Each path below is one point turned by a fixed rotation once a step. After each direction that follows a path, write how fast that rotation turns it, in degrees each step (0 if it stays still).
Each turn is a multiple of 5 degrees from 10 to 175, or 0.
Each row of a path follows its step; steps can be skipped.
Path 1:
step 6: [ 38 -14  17 -15 -26   0 -23  -5  20  21  25 -16  -7  13 -20  14   2  11
  18  -6  -8  22   8   6  10 -10   3   1  -1 -12  -7  13 -15   7 -22 -21
  -5   6   7  22   4  -1 -15   3  27   1  12  18   5 -13  16 -22  -1 -30
  12]
step 8: [  2   5  -9   9  -4  -4   4  -5 -16  17  -3  33 -22   4 -13 -31  -9  23
 -29 -23  -1 -25  15 -18  -1 -14   7 -22  -6  -4  -6  -7  19  -7   5  10
  -7  16  17 -14 -10   4 -10 -36 -17  27 -18  -7 -12 -12  -1 -18 -19   4
 -11]
step 11: [ -4 -10 -13   4  30  28 -18   2  -8  19  -8  18   9  12   5   5 -23 -17
   0  26  22   0  21 -34 -38  -5   2  10   8 -11  -7  -3  -8  -3  -6 -23
 -15   8  -7  -7   6  -9   5  -7  -3  15  -8   9  10 -35  31   5 -13   8
  -1]
step 12: [-10  -5  -8 -18 -20   1   6 -25  -7   0   8  13  36 -20 -13  13 -14  -9
   6   3  12   5  -4   8 -10  14  12  28   9   7  -2  10 -11   3  34  -7
   4  -8  -5  16   2 -25  -1  -2  15  -8 -55  -4  12  -3  -5  -9  12  28
 -16]
step 21: [  0  19  10  21 -24  -2   8  22  -3   2 -18  15  -9  22  10  18 -14   4
   4 -15  16   4  -5  10  16  22 -27  -6  27   4   8 -23 -21   3 -12  30
 -23  -2  -2   4 -27  -5  26   3  10   2  13  27  -3  11   4   9   7  23
 -20]
step 22: [  3 -24 -32   1  13  20   0 -10  22   7   4 -19 -11  -2 -10   0   7 -13
  11 -12 -11  27 -10 -33 -14  15  -4   0  -8  -1  17 -21 -29 -31 -11  -9
  -8   7 -16  18 -16  -2   4  -6 -14   2  19  11 -11   8  17  31  13   9
 -18]
step 24: [  1  19   7   7 -14 -23 -17   5   1 -16 -20  16  -6  -5   7   7 -25   0
   1   2  -1  -8  -3  21  12  33   8  -8  10   9 -40  -6  24 -40   4 -12
   5  -8  10  17  29   3  27   5 -17  30   7 -10   9  -4   5  -1  10  -8
  -9]
step 27: [  3 -14  17 -13  21   2 -11   3 -26  14   1   5 -26 -13  -7  -2 -18 -11
  -5   9  -3  -5 -12   5  25  -1  36 -25  -7 -25 -10  10 -20 -14 -10   8
  -8 -18  22  14  16 -14  -9  20 -12   7   4  10 -38 -23 -11   4 -12  14
  14]
step 31: [ 17  -2 -18  28  -2  -1 -35 -19 -25   1 -10 -14  38 -15 -10  13  -2  18
 -22  21 -10  11   9   2   3 -13 -13   2  17   0   2  -9  -4  17  -8  12
   4  10  -2   2  30 -17 -26   8  11  -3   1 -14  31  13  -4  23   0  -7
  -5]
[ 2  4 -1 -7  3  8 -2  2 -3  4  1 -7 -1 -3 10  1  8  1  0  0 -1 10  0  4
 -1 -6  5  3 -5  2  2  1 -7 -3 -9  5 -2  4  1 -3  1 -2  0 -1  3  4  3  2
  2  1  7  2  4 -4  3] : 90
[ -2   5   2  -3  -5   5  -7   0   0  -3  -2   5  -7  -4  -2   0   8  -3
   5  -2  -3   3   0   2  -5   6   1  -6   2  -3   5   5  -4   4   0 -12
  -5  -6  -3   1  -2   2  -5   1  -7   1  -7   3   5  -5   1   3   1  -1
  -1] : 65
[ -6   2   2   4  -4   6   0  -4   2   3  -5   0   2   2  -2  -8  -1  -3
   8   2   4   2  -5   0  -3   0  -6   7   2   0   2   1   0  -5  -8   3
   6  -3   2   0  -5  -3  -2  -8   2   2  -2  -4  -2 -11   0 -10   2   0
  -4] : 10
[-4 -4 -5  3  3  0 -1  6 -3  6 -6  3 -1  1 -4  1  4 -8 -6 -2  2  1  3  4
 -1 -4 -7  5  0  6 -4  1 -4 -2 -2 -4 -1 -2 -7  1 -7  8  6  4 -2  0  2  3
  2  7  6 -8 -7 -1  3] : 100
[ -6  -7  -2  -2  -6  -3  -4  -5  -5   0   8  11   4   2   9   0   4 -10
  -6   6   4   0   2  -2  -3  -1   5  -1   5  -1  -2   3  -1   0  -4   3
   1   3  -3   2  -1   0  -5  -2   0  -1   4  -1   1   0  -8   0   2  -2
   1] : 20
[-9 -3  2  5  3  0 -4 -1  3  2 -3  0  1  5  9 -3 -7  1 -1 -6 -5 -3 -2 -5
 -2  1  4 -7 -8 -7  3 -2  1 -3 -9 -6 -2  1 -3  3  3 -2 -1 -2 -5  8  0  1
 -3  7  2 -3 -3  5  1] : 130
[ 2 -3  5 -2  4 -3 -2 -2  4  0  1  0  2  1  2  1  2 -4 -6  5  2 -1 -8 -1
  0  3 -5  5 -6 -9  3 -3 -3  4  9  2 -4  5 -2  1 -9  0 -2 -3 -5  2  2 -7
 -3 -4 10  4 -3 -5  1] : 95
Path 2:
step 0: [ 19  15   5  18  -8  -4  29 -22   2  14  -3   5  -7  25  20  -1 -15  -1
 -30  -7 -15  10  11  32  -6  31   6   1  23  20  12  15 -12 -16 -23  11
   0  -2  -2   2  -9   9  17  10  -4  -7   4  14 -25  13 -15 -21   8 -10
 -19]
step 2: [  4 -32 -45  20 -23  -1   4   1   6 -20   0  -2 -12  21  31   7 -11  -3
   2 -13 -14 -16 -14  -2   7  -9  -1  -2 -15  -7   6   8  -4   0  16   7
   5  41   9  28 -10  -8  16 -14 -12  15  16  -8   8   2 -11 -18   7 -15
  -3]
step 8: [ -2  -4  26  15  -7  10  16   6  27  -2   3   2  12  52  -3 -19  -7  21
  10   4 -30  -8  20  -2   4  -5  11  25  13  -3  -5   0   8  -6 -18  26
  -1  28  -6   1   3 -19  16   2  11 -19  25  -4  17  -6  13 -10   0  -1
  -2]
step 9: [-24  -4 -15  10 -35   1 -20  -5   7  20   7  21  -7  14   3   9 -15 -12
 -10   3  14 -12   1  22 -15  21 -11 -10   3  29   1  18 -27   5   5  10
  -4  11   6 -14   7   3  32  26   7   4 -24 -19  -3 -12   8   2   7  18
  28]
step 12: [ -7  10  45   2 -15 -11  -7  -5  -5  -1  18 -17  -9  10  20  15 -11  -8
 -17  -7   1  -5 -11  10  14   3  -6   9 -14  11  20  28 -18   5 -12  11
   7  11  -4  20   8 -18  -9  22  25 -14  21  -3  13  11  -5 -24  14 -24
 -27]
step 14: [ -8  10 -12  15 -35  -4   9   5  11  -4 -13  19 -24   4   3  45   1  14
  -2   5  -9 -13  14  -7  10  19   4   0   4   8  -2  -2 -26 -12  -5   2
 -16  28  19  -3 -19 -17  12   8   8  15  25 -21 -27 -26  -2  -9  -2   3
  12]
step 28: [  7  11 -18   6  -3  -1   2  -9  -4  -7  -2   9 -46   9  43 -18   0   9
  10 -14  -9 -31 -14  23  -8  16 -20 -12 -15  19   7  -6  -3   9  -9  -7
 -14  16   5   5 -21  19  11   6 -12  -4  13   3   2  -4 -19  -8  11 -25
 -19]
step 29: [  2   6  11  -1 -13  18 -17  40  -7 -19  -8   5   0  23  -3   6  -4 -17
   6   7 -23  16   4 -22  10  15  -5 -20  25  12   9  20  -8 -12   1  11
  10  25 -10   5  -8 -23   9 -11   3  14  32  11  23  19  17   4  -1 -24
  -6]
step 37: [-19 -11  -3  -2 -31   6  18  -1  -3  -2 -16  27 -23 -16   3  30  12 -17
 -16  12 -23 -10  10  10   3  20   6  -3   7  21 -11  -2 -19  -1   4  15
 -20  28   1 -24  -4  10  10  -1 -12   7  31  -3 -13  -5   0 -10 -16 -16
  29]
[  4  -6   1   5  -1  -1   0  -4  -4  -2  -6  -3  -7 -11  -2  -7  14   7
  -4  -2  -5  -4  -1  -2  -3   7   1  -2   0  -3  -1   1   1   3   3   3
   1  -5  -2  -2   3   0   7   5   4  -1   2  -2   6  -1   2   2  -4  -2
  -2] : 120
[  1  -4   2   4  -3   4  -4   2  -1  10  -5   1  -3  -2  -6  -3  -3   2
   7  -7   0  -5  -5  -3  -2   0  -2   2  -3   4   1   4   2   5 -10   1
  -3  -2   0   4   7  -2  -1  -3  -3  -3  -2   4  -3   1   1  -7  11  -1
   4] : 95
[ 3 -3 -5  4  4  6 -2 -2  4  5  0 -1  7  0  5  5 -6  1 -5  6 -5  3  1 -4
  7  6 -2 -4 -3  0 -9  4  8  7  1  0 -4 -2  1 -2  1  2  5 -6  3  2 -6 -4
  6  1  0  0 -1 -4  4] : 155
[  4 -10  -2   3   4 -10  -1   3   7  -2   3  -4   0   4  -3  -1  -3   1
   8   2   6  -5   0  -7   7   6  -4   2   2   1  -5   0  -3  -8   3   2
  -5   4   1   7   6  -4   0   5   0   5   3  -1   3   3   2   0  -2  -2
  -4] : 65
[ 3  4  0 -6 -4  2 -7  3 -4 -5  3  7 -4  3 -2 -5 -3  0 -8 -8  2  1  0  1
  6  5 -1  3  1 -5 -4  1  5  0 -1  4 -7 -7 11 -2 -5 -1 -4  6  0  4  3 -6
  1  2  2 -6  3  0 -2] : 25
[-5 -2 -6 -6  2 -9 -9 -6 -2  3 -5 -1 -3  2  4 -3 -8  1  2  3  2 -2 -2 10
 -6  2  3 -3 -3  0 -3 -5  5 -2 -3  5 -1 -5 -3 -2 -1  0  6  3 -5  4  1  5
  1  5 -4  7  1  3  4] : 170
[-1 -3  1  1  4  0  7 -3  0 13 -1 11  1 -3  1 -1  5 -3 -3  0  9 -2  4  2
  5 -2 -1 -2  2  0  5 -4 -3  1 -6  1 -6  1 -2 -5  1  2 -3  2 -7  5 -6 -2
  2  4  2  5 -4 -7 -6] : 65
